In the rows, 128 means zero.
R: rows in a few groups, each row roughly a mix of its group's directions
R (128 x 10)
[[120 161 126 149 148 115  79 112 152 154]
 [116 101 122 117 120 130  73 118 163 152]
 [151 149 116 111 146 123 139 185 118 157]
 [113 131 159 147 106 110  75 121 153 112]
 [148 169 124 133  77 100 113 111 125 139]
 [143 127  97 125 131 158 163 135  88  95]
 [124 132 142 149 106 137  65  99 124 124]
 [145 116 134  66 143 131 142 149 152 147]
 [139 114 121  72 139 168 151 133 111 123]
 [160 134 140 110  80 121 158 104 140 103]
 [145 128 155 113 104 110 113  89 114 173]
 [154 149 120 124 141 116 119 107 187 152]
 [143 129 112  73  98 152 116 128  97 125]
 [140 143 174 105  92 107  95 115 133 118]
 [129 118 111 136 125 134  69 166 151 142]
 [169 144 123 159 119 137 126 179 111 140]
 [171 122 105 129 129 140 169  89 132 144]
 [136 120 105 116 122 140  74 149 147 164]
 [100 104 142 144  98 157 176 112 132 126]
 [128 108  95 166 160 115 137 151 135 164]
 [114 121 108 159 122 143 193 129 132 133]
 [135 104 141  79 130 142 127 147  91  97]
 [116 143 155 160 104 126 117  78 154 125]
 [149 157 164 107 114  86 124 103 150 137]
 [ 91 148 147 184 129 138 137 145 148 124]
 [104 108 151 107 117 168 163 118 101 107]
 [147 115 174 146 136 131 171 114 114  99]
 [182 160 134 111 109 117 127 164 134 133]
 [112  79 130 119 106 178 115 136 136 132]
 [147  99 110 125 117 133  77 144 111 163]
 [140 130 131 132 108 127 177 118  87  92]
 [146 126 152 108 126 122 193 114 114 114]
 [106  94 139 103 129 159 169 145 107 111]
 [ 94 162 123 153 166 134 110 113 148 155]
 [133  93 107 134 171 106 155 106 157 127]
 [143 100 131 129 165 133 184 120 107 125]
 [113 166  99 150 115 109 110 117 169 149]
 [109 130 111 153 156  93 168 162 125 125]
 [ 80 149 136 147 165 136 139 123  96 112]
 [129 118 151 144 179 105 126 121 172 139]
 [ 89 139 164 165 120 102 103 106 131 125]
 [129 127 163  89 132  90 127 138 166 148]
 [142  89 152  97 119 130 166 126 105 100]
 [119 146 139  96 108 157  82 160 113 127]
 [130 117 132 128 173  93 150 114 173 132]
 [ 99 105 130 124 126 170 178 129 110 116]
 [156 126 163  92 129 157 143 123  88 134]
 [130 150 108 152 110 157 185 135 112 129]
 [103 140  97 128 131 153  93 171 153 126]
 [114 141 132 135 155 132 149 119 194 134]
 [124 148 155  98 129 124  75 136 101 107]
 [100 159 100 144 140 148 109 148 150  89]
 [111 155 139 115 118 126 179 134 173 129]
 [125  98  74 102 139 163 115 138 126 127]
 [ 91 134 136 117 138 125 129  99 188 130]
 [ 76 100 133 145 133 172 145 132 122 127]
 [122 123  96 147 123  78  89 124 152 128]
 [151 144 103 122  95  76 116 129 153 136]
 [108 108  86 138 157 147 106 153 161 127]
 [138 103 124 119 108 103  95  94  92 101]
 [137 112 121 107 141  99 177 169 140 131]
 [116 128 129  91 123 126  65 144 145 127]
 [143 187 129 127 108 130 157 140 158 135]
 [131 158 129 163 109 132 115  82 155 153]
 [113  93 102 159 136 125  83 109 140 148]
 [111 117 155  81 132 108 138 102 166 136]
 [ 91 127 124  95  94 166 133 137 110 104]
 [126 115 109 117  93 108  85 133  85 117]
 [117  84 154 151 156 149 107 137 158 142]
 [163 135 116 147  95 132  77 103 129 127]
 [126 132  93 157 157 146 144 170 152 142]
 [115  72 123 117 164 140 140 137 100 111]
 [148 102  91 161 133 163 109 125 123 158]
 [126 104 174 152 108 106 128  87 146 127]
 [ 97 163 133  76 148 107 128 114 131 140]
 [127 112 136 178  80 106 124 117 123 111]
 [ 84 125 123 101 138 165 169 136 139 135]
 [137 167 136 141 114 116 110 127  69 119]
 [149 120  89 126 150 127  82 161 142 144]
 [145 130 145 106 132 162 139 132  71 105]
 [127 105  98 131 127 152 117  99 155 177]
 [124 106 157 130  88 118 169 121 107  98]
 [106 145 122 131 114 177 120 174 108 122]
 [130 162 158 138 124 114 180 112 127 102]
 [108 136 172 100 120 133 169  99 143 135]
 [166 106 109 145  91 100 148 103 146 126]
 [148 114  95 155 125 151 139 107  93 165]
 [120  81 160  98 123 107 124 113 161 123]
 [128 116 161 153 174 106 100 157 122 132]
 [128 122 165 153 166 126 175 147 129 125]
 [127 114 163 164 142 148 139  90 104 102]
 [109  92 132 159 173 152 151 131 144 124]
 [137 141 129  88 154 131 108 131 170 165]
 [110 117 142  98 138 188 130 131 100 118]
 [137 148 149 163 125  82  94 119 147 142]
 [119 164 108 155 119 152  92 131 167 139]
 [150 115 131 129 131 113 148 134  59 133]
 [115 132 101 107 143 133  86 164 158 151]
 [104 145 128 152 110 135  79  96 158 129]
 [131 138 107 140 100  75  88 119 138 130]
 [169 131 137 125 122 118 159 121  72 136]
 [174 150 105 143 111 112  89 111 141 140]
 [113 141 150 105 102 132 122  76 152 101]
 [ 75 114 139 123 121 156 100 131 159 110]
 [132 143  73 142 144 129 142 142 171 138]
 [112 151 109 142 100 128  81 132 169 133]
 [146  87 126 139 177 141 118 110 156 143]
 [171 150 121  90 147  92 118 146 119 120]
 [107 138 109 101 144 177 116 158 110 147]
 [140 168 145 123 104  82 131 108 122  99]
 [134 141 107 102 156  89 107 173 130 129]
 [132 112 173 116 117 113 127  98 108  83]
 [131 110  74 134 134 116 106 152 134 167]
 [102 175 138 142 142 125 154 132 160  97]
 [112 143  93  95 111 119  93 147 154 153]
 [134 136  82 138 139 146 137 163 140 172]
 [135  88 115  79 142 120 139 140  91 124]
 [131 146 108 138 115  79  90 130 159 142]
 [107 135 113 136 156 131 180 123 103  94]
 [152 164  89 117 113 171 130 123 116 149]
 [128 157 135 105 110  72  98 125 122 109]
 [108 131  97 133 118 182 129 128 170 129]
 [139  82  99 145 148 159 140 139 104 150]
 [ 91 130 163 156 167 153 105 122 133 125]
 [134 183 127 109 114 113  84 144 135 129]
 [126 124 107 145 108 150  67 140 130 103]
 [101 106 111 165 124 162  89 128 144 145]
 [147 140  77 144 146  89 127 145 150 140]]
the one row of each list that fits no group (the others fit one group, some only roughly)
- z241: [101 153 147  82 104 161 120 124 148 117]
- z286: [ 89 128  87 136 139 156 114  98 154 138]
- z827: [137 160 109 159 150 129 145 138 118 180]
- z838: [ 97 120 108 169 132 142  79 121 145 119]
- z352: [145  94 128  92 137 107  96 164 108 132]
- z16: [103  82  95 140 151 159 132 127 118 150]
- z999: [116 133 148 159 172 123 165  96 125 115]
- z524: [167 142  89 157 103 119 137 119 150 153]
- z900: [142 135 113 130 136 102 183 146  98 102]
- z807: [125 123 162 131 115  93  80 145  99 130]
- z291: [145 111  90 126 129 109 148 160 158 165]
	z999
- z349: [154 130 122 172  82  96 136 112 129 119]
- z648: [105 132 130  80 122 165  97 129 101 116]
- z424: [145 127 139 124  96 117 187 107 151 135]
- z644: [107 171 170 106 142 153 126 136 121 101]
- z813: [137 140 105 116 144 134 117 195 141 124]
- z842: [107 133 161 160 150 166 113 162 114 131]
- z722: [132 111 176 114 116 107  98 137 170 130]
- z104: [117 115 144  83 154 140 147 144  90 103]
- z556: [145 122  82 130 141 148 122 183 124 128]
- z171: [146 159 136 180 128  88 128 147 132 122]
- z604: [125  93  84 130 111 161 123  94 128 147]
- z888: [133 122 147 118 165 139 174 154  93 126]
- z52: [141 114 141 115 122  80 159 153 105  97]
	z171
- z108: [113 137 160 164 151 166 134 166 122 133]
- z280: [156 158 116 120 135 132 186 139 118 150]
- z818: [167 151 141 119 125  87  94 158 117 126]
- z311: [160 166 120 137 105  95 132 149 111  95]
- z590: [135 135 125 105 164 116 154 122 185 130]
- z595: [136 124 139 141 100 127 167  69 130 124]
- z688: [106  90 106  97 126 102  93 111 143 110]
- z738: [133 123  83 161 153 128 148 134  91 149]
- z824: [117 131 109 108 167 133 101 157 173 137]
- z689: [108 131 117 171 139 132  84 146 165 132]
	z311
- z543: [110 122 163 103 103 162  98 140 117  97]
- z356: [120 122 180 126 108 113 123 107 174 123]
- z453: [120 134 139 109 152 154 107 180 150 152]
- z598: [171 135 124 101 127  85 120 143 157 149]
- z966: [169 126 109 134 101 139 156 107  86 138]
- z571: [139 109 133 157 117 156 160  78 142 136]
- z972: [102 104 149 137 160 150 157 146 164 146]
- z438: [136 118 105 161 112 144  84 136 162 153]
- z551: [169 128 111 180 120 126 157 111 116 137]
- z486: [137 122  87 188 118 124 119 142 111 123]
- z784: [146 104 100 102 128 174 114 134 149 159]
	z543
- z463: [111  98 121 101 156 110 113 154 158 162]
- z787: [115 121 130 116 168 113  85 168 147 129]
- z446: [117 125 175 114 143 123 146 151  81 113]
- z919: [ 96 128 133 153 159 123 153 134 173 101]
- z531: [147 151 138 133 125 121  69 100 150 145]
- z867: [126 117 139 176 130 111 117 154  97  90]
- z828: [127 161 168 143 130 113 132 141 180 129]
- z782: [146 158 135 183 103 138 135 103 113 141]
- z923: [106 116 101 146 143 124 133 106 189 128]
- z82: [113  98 155 129 110 107  92 102 164 112]
- z950: [139 160 167 135  93 109 165 120 120 109]
- z275: [121 110 170 123  79 121 109 110 113 104]
- z86: [122 139 129 158 158 145 104 137 183 140]
	z950
- z162: [157 132 142 115 104 136 171  96  93 139]
- z952: [158 154 110 148  93  96 162 109 136 126]
- z455: [117 124 138  97 138 131 191 108 143 115]
- z366: [144  85 147 138 127 178 159 123 134 125]
- z498: [112 145  92 120 164 145 145 145 160 159]
- z181: [157 145 114 115 106 151  86 164 116 147]
- z975: [175 113 113 133 121  82 129 150 101 128]
- z18: [111 150 120 110 179  89 135 136 154 130]
- z687: [130 149 126 177 107 108  98 100 147 148]
- z773: [133 154 166 128 100  89 123 109 152 102]
- z620: [117 124 151 152 119 143  99 164  79 122]
	z18
- z496: [136 114 121  90  92 152 131 123  78 122]
- z405: [ 96 120 107 152 121 163 108 160  96 142]
- z271: [139 106 121 141 168 135  97 153  87 146]
- z500: [ 98 142 132 146 165 115 132 149 173 154]
- z858: [113 119 127 172 106 127 107 106 167 157]
- z851: [100 135 129  92 119 128  81 106 159 141]
- z218: [127 145 116 133 143 164  94 108  85 101]
- z246: [133 126 131  92  90  96  86 123 148 119]
- z476: [165 117 109 132 101 125  97 140  92  95]
- z324: [150 148 103 163 141 151 150 136 133 174]
- z429: [123 138 113 131 102 109 108  93 183 134]
- z466: [141 132 141 186  97 138 113 102 137 109]
- z207: [182 144 119 103 113  97 159 129 131 124]
- z251: [127 143 116  86 148 142 178 146 151 120]
	z405
- z391: [102 134 167 131 142  84 110 129  99 104]
- z192: [108 133 112  60 143 127 118 131 146 119]
- z801: [163 162 148  87 125 129 116  91 120 120]
- z415: [173 136 137 118  98  78 113 124 126 114]
- z221: [165 131 126  86  94 133 122 119  88 130]
- z132: [137  94 131 128  94  98 176 119 111 116]
- z814: [108 130 138 157 116 102 188 126 117 114]
- z134: [162 168  79 142 144 143 121 115 122 137]
- z718: [114  89 135 143 121 150  81  96 147 128]
- z880: [138 132 104 153 134 114 195 139 126 127]
- z471: [113 115 108 140 151 126 162 162  88 101]
	z132
- z666: [102 128  99 149 158 163 151 128  92 143]
- z308: [124 120 164 139 126 137 138 124  67 101]
- z409: [129 120 162  77 126 142 168 117 112 117]
- z677: [116  77 152 139 115 121  92 118 151 106]
- z924: [170 162 103 128 122 135 133 137  80 128]
- z841: [ 95 132 133 125  81  98  94 110 142 113]
- z959: [118 108 115  77 139 127 107 172 147 126]
- z594: [174 134 119 155 108 144 125 139 103 170]
- z717: [167 128 139 160 126 124 164 146  91 150]
- z459: [129 107 178 108  86 125 147 111 125 110]
- z81: [138 124 104 121 124  61 149 109 131 129]
- z262: [131 152 157 139 108 115  82 159 144 103]
	z308
